Here are some numbered points:
[-0.02 -0.65  1.05 -0.12  0.52  0.56  0.94  0.02  1.5 ] 0
[-0.72 -1.11  0.14 -0.67 -0.92 -0.37  2.11 -0.88  0.85] 1
[-0.22  0.89 -0.56  1.89  0.82  1.1   0.02 -1.19  1.58] 2
[-0.67 -0.92  0.07  0.73  1.45  0.72  0.76  1.19  1.3 ] 3
[ 1.04 -0.28  0.    0.34 -0.57 -0.49 -0.4  -0.03 -0.09] 4
[ 1.28  0.03 -0.02 -1.09  0.34 -1.41 -0.42 -0.32 -1.02] 5
[ 0.49  1.79  0.19  0.96 -0.01 -1.32 -2.36  0.91 -0.43] 6
[-0.42 -1.47 -0.83 -0.05  2.69  1.02  2.31  1.04  0.52] 7
[-0.91  0.47 -0.88  1.25 -1.36  2.14  0.67 -0.83  1.73] 8
[ 0.69  0.23 -0.49  0.5  -0.79  0.06  0.11  0.84 -1.14] 9
[ 0.29  0.06 -0.35  0.47  0.61  0.99 -0.45  0.62  1.38] 10
New points follow, each followed by the numbers of its three nearest points above, nearest first.
[-1.1   2.28 -0.21  1.53  1.56  1.1  -1.27 -0.42  0.23] >> 2 10 6
[ 0.02  0.17 -0.39  0.11  0.58  0.14 -1.2   0.81  0.33] >> 10 4 9
[-1.43  0.75  0.08  0.2  -0.84  0.17  0.28 -0.29 -0.83] >> 9 4 1
[ 0.02 -0.03  1.32 -0.52  0.76  1.06  1.32 -0.58  0.91] >> 0 3 10
[-0.88  0.92 -2.47  0.57 -5.64  0.87 -1.31 -3.41 -0.41] >> 8 4 9
[-0.55  0.72 -1.9   0.86  0.35  1.83 -0.37  0.72 -1.17] >> 9 10 2
[ 0.57 -0.18  0.51 -1.32 -0.24 -1.76 -0.7  -0.36 -0.7 ] >> 5 4 9
[ 1.    1.03  3.13 -0.99  3.1  -1.98 -0.52 -0.08 -0.49] >> 5 6 0
[-1.63  0.16  0.57  0.05 -0.61  0.4   0.63 -0.64  1.81] >> 0 1 8
[-0.07  0.87  0.77  1.05  0.    1.34 -0.29  0.12  0.92] >> 10 2 0
[ 0.48  0.6  -0.03 -0.93  0.25  0.47 -0.21  1.36 -0.76] >> 9 4 5
[ 0.17 -1.13  1.51 -0.16  0.6  -0.28  0.46 -0.64  0.92] >> 0 4 1
[-0.43  1.18  0.32  0.26 -0.77 -0.87  0.25 -1.21  0.18] >> 4 9 5
[ 0.31 -0.78  0.47 -0.3  -0.49 -0.88 -0.55 -1.07 -0.14] >> 4 5 9
